j157: [  38 -105   73   50]
j731: [  38   47 -112   49]
j314: [  38   46 -114   49]
j737: [  39   46 -113   50]
j4: [  35 -106   25   74]
where: [74]
j4, 3
where: [-106]
j4, 1

j766: [-17  -7  17  -6  57]
j322: [ -3  -7 -17 -15 -30]
j925: [-8 63 23 13 18]
where: [-6]
j766, 3
where: [17]
j766, 2
where: [23]
j925, 2
where: [-3]
j322, 0
[-17  -7  17  -6  57]
j766

j691: [ -3 -10 -21 -75 -75 -71  55  33]
j562: [ -27   41  -88 -105    2  -19   -1  -65]
j443: [ -5 -51  42  47 -47 -95  44  57]
where: [41]
j562, 1
where: [-88]
j562, 2
where: [42]
j443, 2
where: [-1]
j562, 6

j35: [ 24  49  20  17  21  16   5   6 -17 -12 -45]
j491: [ 24   2 -20   2  -9 -55 -19 -17 -26 -88   2]
j585: [ 46  49  20  21  21  16   5   6 -17  22 -45]
[ 24  49  20  17  21  16   5   6 -17 -12 -45]
j35
where: [46]
j585, 0
where: [17]
j35, 3
where: [-12]
j35, 9
where: [-26]
j491, 8

j453: [ 11 -12  -4 -66  11  -3 -29  45  -5 -25  18   6  12  -5 -52   7   5 -11
 -24   7   3 -13  40  12  52  14  29 -19  13]
j365: [ 101   53  -39   90   12   89  -73   52  -98  -56   98   71 -102   86
  -24  -32 -107    4  -67   55 -101   29  -30   24   85 -109   70  -86
  -14]
j291: [  1 -18 -31  18  21  22  50  18  29  75   9  -5  56  53  12  68  13 -26
  67  10  39 -93  40 -12  11  11 -26  40 -65]
where: [-67]
j365, 18
where: [-107]
j365, 16
where: [-102]
j365, 12
where: [-31]
j291, 2
where: [-19]
j453, 27
where: [75]
j291, 9
where: [-3]
j453, 5

j236: [  2   3 -18  16 -44 -43   7]
j923: [-65  38   2  40  60 -45  56]
j531: [ 67 -26 -49 -30  -7   5  13]
j489: [-26  27   6  27  -1  17 -12]
j662: [ -5  13  41 -88  60  63 -10]
where: [-43]
j236, 5
where: [6]
j489, 2
where: [-18]
j236, 2

j579: [-40  73 -28  -4  39 -13   1]
j139: [-40  73  38  -4  -3 -13   1]
j937: [-40  73 -28  -4  39  -6  -8]
j545: [ 80 -27 -54 -49   9   3 -48]
j218: [-24  24  35 -51 -48  11 -13]
j724: [-51 -21 -14 -46 -29  33  51]
where: [38]
j139, 2
where: [80]
j545, 0
where: [-6]
j937, 5
where: [-49]
j545, 3
where: [9]
j545, 4
where: [35]
j218, 2

j584: [ 93 -51 -23  42 -20 -18 -20]
j298: [-6 38 -7 -1 23 35 16]
j15: [ 32 -63   7 -39  -9 -64  -5]
j806: [-11  19 -62   2  40  10  62]
j716: [-38  69  15 -52  75  74  27]
where: [74]
j716, 5
where: [-38]
j716, 0
where: [2]
j806, 3
where: [-52]
j716, 3

j92: [96 10 49 96]
j879: [  10   61 -116   84]
j188: [-86  85  73  20]
j557: [-101  -64   36   37]
j372: [68 68 95  8]
j261: [-92  65 115 -83]
where: [84]
j879, 3
where: [-86]
j188, 0
where: [37]
j557, 3
where: [65]
j261, 1
where: [-101]
j557, 0
where: [85]
j188, 1
where: [20]
j188, 3

j996: [ -7 -69  -1  48  -8  69 -93 -15  29  97 -59  56 -29 -68 -92  52  62  30
 -32 -38 -39 -70  46]
j563: [ -7 -69  -1  48  -8  69 -93 -15  29  97 -59  56 -29 -68 -92  52  62  64
 -32 -38 -39 -70  46]
j180: [ 41  20  -8 -26  49 -80 -19  14  46 -78  19 -21  78  -6 119  -9 -65  67
  26  35  44  37 -64]
j388: [ 16  80   9  58 -22  23 108  56   7 -72  60  51  44  25 -72  48  13  38
 -36  84 -37  14  32]
j295: [ 16  80   9  58 -22  23 108  56   7 -72  60  51  44  25 -72  48  74  55
 -13 -20 -61 -67  63]
j792: [-85 -52  53 -22 -56 -82  -5 -58 -91 -58 -65 -87 -42  89  80 -51 -39  61
  88 -76  72   4 -35]
j497: [  78   42  -52  -61  122  -48  -36   28   81   16   56  -36   70 -113
   75  -49  -49   61  -45   40  -40   54  -54]
j317: [-33  60  27   4  -9  74  -4  67 -37  53  57   8 -27 -78 -29 -18  69 -78
 -24 -17 -89  55  78]
j544: [-75   5  88  61 -71  22   6  49 -87 -68 -37  42 -31  26  39  35  43 -47
  78 -30  -2  -9  63]
[-85 -52  53 -22 -56 -82  -5 -58 -91 -58 -65 -87 -42  89  80 -51 -39  61
  88 -76  72   4 -35]
j792
where: [-35]
j792, 22
where: [-113]
j497, 13
where: [13]
j388, 16

j410: [-13 -11 -17  23   7   1  -1  52 -24  15  11  86 -28   9   0   2  -2   4
 -10  16 -97 -37   4  17]
j109: [-14 -10   7 -10  -2  32   7 -41 -25  20 -57  20  15  -5  -1  -1 -12  15
 -55  18  36 -39   6  25]
j511: [ 18   5   4 -18  -1  21   8  13 -35 -19  -5  48   8  -6  -2  -2  -9  -5
 -43   4 121   6  -3 -19]
j521: [  7 -15   2  28  11 -18  -9 -42  11 -30  -4 -47   6   2   8   3  22  20
  47 -12 -17  15  -1 -15]
j246: [-12  34  15   2  11  -7  -3  37  20  11  -9 -35 -17  12  -1 -12   5  17
  23   5 -36   6   4   3]
j56: [  7  -7   8  -5   5   0   0 -42  30  11 -20 -59   9   7   6   1  -9  17
 -32  10 -79  51  13  -5]
j382: [-14 -10   7 -10  -2  32   7 -41 -25  20 -38  20  15  -5  -1 -10  24  -4
 -21   1   8  46  -9  27]
where: [36]
j109, 20
where: [52]
j410, 7
where: [-13]
j410, 0
where: [-37]
j410, 21
where: [-57]
j109, 10
where: [48]
j511, 11
where: [-28]
j410, 12

j551: [-72  -3  58 -47 -52  27 -27  54  56]
j101: [-35  39 -79  23  61  37  53  22  36]
j726: [-35  39 -79  23  61  37 -39 -52 -24]
j315: [-35  39  57  23 -55  37  53  61  36]
where: [-47]
j551, 3
where: [-24]
j726, 8
where: [-55]
j315, 4
where: [58]
j551, 2
where: [57]
j315, 2
where: [56]
j551, 8

j991: [ 52 -26  -5  14 -13 -48 -42 -23 -24  64 -32   3  28 -21  26 -37 -34   6
 -14 -62 -28 -28   7  50 -11  -4 -38   5  56 -39   3 -26 -47  38   7  12
 -31  17 -58  48 -28 -51 -17 -13  10 -12 -40   6  17  22   2  11  33 -57]
j217: [-27 -44 -19  34 -29  19   4  72  -9  56   8 -32  -1  52  -7 -32 -14 -30
 -15 -30  -5  33  14  -9  32  43  19  67 -61   3  -5 -24 -26 -24  -7   4
 -27  17   2  16  24  34 -29  34  55 -20  13  51 -60  10 -12  52  -8  47]
j826: [-11 -62 -42 -14 -20  -7 -75  15 -28  82  42  13  21  18  25 -58 -13   7
 -40 -32 -29 -37 -11  32 -30  44  12  27   8   3 -14 -37 -22 -21 -40  -2
 -58  11 -39  24 -13 -15 -65  12 -26  29 -34  -6 -13  17   5 -23   4 -32]
j807: [ 12 -21  -3 -61   4  43   1  -3 -70 -11 -15 -15  25  57  22 -11  42  43
 -16 -23 -61  32  -5  14   0  62  -9  48 -11  47 -28 -26  22   1  26  -7
 -47  28 -28  45 -20  60 -29  23 -15 -16  24  25   1  17  29  -7 -61   3]
j516: [ 62  23  36 -23  31  -8  26  15 -35  53  63 -41   9  30 -26 -14 -39 -11
  30 -29 -20  48  34   7  12 -10 -36  21   5   9  -6 -39 -12  24  62 -14
  -7  28 -16  41 -34  12  -5  16  55 -53  12  55  18  28  21  55   8 -24]
j94: [-49 -37  14 -33  16  -3  -1  19 -32  12  32 -42 -20  70   0 -21 -33 -24
   0  -6  25  44  12  -3  24  78  36  27 -38  25  36 -38   6   4   1  28
  12  -1  10 -30  10  72 -44  21  66 -32  -5  58 -26  17  48  23 -26  -1]
j428: [-41 -94 -17  41 -58  12 -29  67  -2  34  17 -21  19  25  28   2  -9 -13
 -10 -13 -46 -13   1  -9  21  17  -3  63 -27 -30 -30   1 -26 -15  -6  44
 -60  18 -31  47  14  15 -18  32  42 -31  -3   0 -49  40 -13  21  15  27]
j885: [ 24 -11  42 -33 -28  29 -63  10 -70  16 -48  31   1  32  26  13 -64   4
  18  28  -6   4   2  32   4  39 -31   3  17   6  24 -35  25 -25  16 -10
 -45  28 -72  20 -30 -33 -45  30  40  14  33  18   3  53  -9 -35  25 -43]
[ 24 -11  42 -33 -28  29 -63  10 -70  16 -48  31   1  32  26  13 -64   4
  18  28  -6   4   2  32   4  39 -31   3  17   6  24 -35  25 -25  16 -10
 -45  28 -72  20 -30 -33 -45  30  40  14  33  18   3  53  -9 -35  25 -43]
j885
[-27 -44 -19  34 -29  19   4  72  -9  56   8 -32  -1  52  -7 -32 -14 -30
 -15 -30  -5  33  14  -9  32  43  19  67 -61   3  -5 -24 -26 -24  -7   4
 -27  17   2  16  24  34 -29  34  55 -20  13  51 -60  10 -12  52  -8  47]
j217
[ 52 -26  -5  14 -13 -48 -42 -23 -24  64 -32   3  28 -21  26 -37 -34   6
 -14 -62 -28 -28   7  50 -11  -4 -38   5  56 -39   3 -26 -47  38   7  12
 -31  17 -58  48 -28 -51 -17 -13  10 -12 -40   6  17  22   2  11  33 -57]
j991
where: [-25]
j885, 33
[ 12 -21  -3 -61   4  43   1  -3 -70 -11 -15 -15  25  57  22 -11  42  43
 -16 -23 -61  32  -5  14   0  62  -9  48 -11  47 -28 -26  22   1  26  -7
 -47  28 -28  45 -20  60 -29  23 -15 -16  24  25   1  17  29  -7 -61   3]
j807

j663: [-53 -80  16  15 -28  45  58  60 -22  35  27  68  43 -81  25  70  50  -5
  28  53 -35 -15 -47 -82]
j920: [ 90  32 -12 -80 -37 -22 -41 -37  -9 -17   0 -39 -86  20  46   5   8  -1
  45  23  61  -3  21  33]
j986: [ 20  46  55  -8  50  17 -39 -40 -50  26  45 -45 -20  40 -32 -50 -55 -55
 -39 -52  -8 -47 -15  48]
j432: [ 51 -11 -34 -70 -48  15 -12  -8 -28  11  27   5 -62 -28  54  44  29 -15
  50  43  30 -19 -14 -12]
j111: [ 46  37 -12 -29 -30 -65 -29 -28  49 -59 -62 -36 -37  37  25 -11   6  44
  26  16  52  51  67  34]
j698: [-30 -24 -25  31 -20 -39  23  23  69 -44 -64  16  34 -11   3   9  20  60
  13  23   1  60  35 -26]
j822: [-45 -87 -71   9 -40  38  63  63  -7  27  18  72  38 -88  34  79  60   9
  38  64 -25  -4 -35 -89]
j436: [  1  14 -15  12 -20 -80  -4  -2  88 -75 -94 -16  10  23   2 -10  14  73
   8  10  24  86  77  10]
where: [2]
j436, 14
where: [-87]
j822, 1

j594: [44 -8 77 39 45 87  4 51]
j717: [-21 -30  59  30  15  12 -19  19]
j770: [40 11 53  5 11 51 52 40]
where: [45]
j594, 4
where: [12]
j717, 5
where: [15]
j717, 4
where: [4]
j594, 6
where: [-21]
j717, 0

j932: [ 33 -17 -35  32  -9  86]
j193: [  22  -39 -106    3 -107   23]
j192: [  23  -39 -106    3   34  -16]
where: [33]
j932, 0
where: [-35]
j932, 2
where: [34]
j192, 4
where: [32]
j932, 3
where: [-16]
j192, 5
where: [86]
j932, 5
where: [-17]
j932, 1

j960: [49 55 59 44 75 52 46 66 44 39 60 37 38 51 35 42 50 50 45 55 31 44 53 42
 38 46 56 66 55 73 56 70 54 56 40 51 40]
j656: [57 52 56 47 61 46 59 41 37 39 32 66 56 54 46 50 40 63 70 37 37 37 53 45
 43 51 47 47 74 45 41 62 74 64 54 58 59]
j929: [37 65 46 68 29 47 38 54 30 50 72 50 37 54 74 44 25 44 33 43 35 62 41 38
 49 36 48 50 35 43 41 66 37 40 54 37 39]
j467: [38 27 46 38 58 50 56 43 52 42 53 49 53 45 53 58 38 63 43 38 89 42 55 57
 64 43 54 44 38 47 52 56 37 34 48 56 57]
j416: [57 40 56 47 61 46 59 41 37 39 32 66 56 54 46 50 40 63 45 55 31 44 53 42
 38 46 56 47 38 59 35 38 75 46 66 39 43]
j209: [57 40 56 47 61 46 59 41 37 42 32 66 56 54 46 50 40 47 45 55 31 44 53 43
 38 46 56 47 38 59 35 38 75 46 66 39 43]
j709: [52 79 67 40 59 51 58 29 54 50 51 50 35 37 38 52 55 27 44 59 41 35 46 40
 33 49 37 54 65 65 62 37 42 48 54 47 61]
j941: [44 40 55 61 76 42 34 49 71 39 35 51 66 26 49 70 57 38 64 51 41 47 43 55
 62 45 55 55 48 59 65 53 45 58 49 39 48]
[57 40 56 47 61 46 59 41 37 39 32 66 56 54 46 50 40 63 45 55 31 44 53 42
 38 46 56 47 38 59 35 38 75 46 66 39 43]
j416
[38 27 46 38 58 50 56 43 52 42 53 49 53 45 53 58 38 63 43 38 89 42 55 57
 64 43 54 44 38 47 52 56 37 34 48 56 57]
j467

j33: [ 76  12  21 -55  71   1 -45  45  40  10 111]
j549: [ 6 15 15  5  5 20 -1  1 -2  4 -7]
j53: [ -8 -14   1   4   5 -16 -13   2  21  -6  22]
j202: [ -4   2  25 -10  14   4  -7  -7  17  10   9]
j227: [  6  15  15   5   5  20  -1   1  -2   4 -14]
j177: [ 13   6 -14  23  -1  -9   4  29 -10  12 -22]
j767: [ -8 -14   1   4   5 -16   1   0  -6   6 -13]
j463: [ 13   6 -14  23  -1  -9   4 -11 -10  12 -22]
j934: [  4  16  18   9   5  20  14  -4 -21  13 -46]
[ -8 -14   1   4   5 -16 -13   2  21  -6  22]
j53
where: [29]
j177, 7
where: [40]
j33, 8

j430: [ -1  40 -10 -14  57  15   2  16  68  47  -2  78  13  17  16   4  44  80
  74  82  25 -42 -19  51  68  48  63 -14  49  86  -2  22 -28   7 -47  28
  77  72  56   8  59 -48 -25  34 -57 -11  -1  73  56  24  57 -13 -38  37
 -98  -2 -16 -43  -2 -32  23]
j91: [-14 -13 -11 -35  63  -7 -20 -54  46  -5  59  33  -1  14 -13  99 -47   8
   0  58  35   6  48  14  62  91  54 -55  -5  60  21 -22  43  -4 -77 101
  27  94  66 -28 109 -11  14  45 -49  81 100  11  52  32  77 -33  55  81
 -12 -21  10  -8 -63   1  53]
j190: [-12  29 -23  -5   3 -12  11  12  13  43 -55  71   8  -6  -1 -66  67   6
  30  61   6 -70 -71  34  43   1  43 -17  36  62 -29  34 -75  -5 -34 -36
  15  19  24 -31 -17 -66 -73 -28 -63 -75 -74 -12  26   9  16 -47 -97 -20
 -93   5 -34 -73  28 -56 -18]
j901: [-40  39 -45   0  18  15   3  41  27  39 -78  21 -20   5  21 -83  58  54
  57  11  -7 -65 -50  32  -7 -31   1  14  42  19 -51  27 -80 -36 -18 -51
  44  -6 -23  20 -23 -49 -32   1 -38 -84 -89  46 -29 -13 -35   2 -84 -67
 -52  -6 -44 -41  16 -62 -54]
[-14 -13 -11 -35  63  -7 -20 -54  46  -5  59  33  -1  14 -13  99 -47   8
   0  58  35   6  48  14  62  91  54 -55  -5  60  21 -22  43  -4 -77 101
  27  94  66 -28 109 -11  14  45 -49  81 100  11  52  32  77 -33  55  81
 -12 -21  10  -8 -63   1  53]
j91
where: [109]
j91, 40
where: [-44]
j901, 56
where: [-62]
j901, 59
where: [-97]
j190, 52
where: [4]
j430, 15

j639: [-60  61  24 -21 -10   5  19  -2  60  12  41  71]
j302: [ 55  -3  28  85  56 -12  30  57 -36 -26 -61 -79]
j69: [-45  82  19 -35  -5  57  19   0  74  69  93  80]
j744: [ 83 -58 -26  40   8  79 -27  -2 -73 -59 -87 -56]
j517: [-19  48 -18 -33 -39 -45 -25 -40   7 -40 -15  59]
j874: [ 13  -9  25  32  31  24  26  34  14  22  11 -10]
j769: [ -9  51   4 -20  -3  35   5  -3  37  42  52  48]
j880: [-36  85  16 -37  -3  70  18   0  74  83 103  78]
j29: [-60  61  24 -21 -10   5  19  -2  60  12  76  71]
j821: [-26  63   2 -31 -16  18   0 -14  42  27  47  65]
j185: [-23  20  19   6   3  -9  15   8  26  -8   3  29]
where: [80]
j69, 11
where: [37]
j769, 8

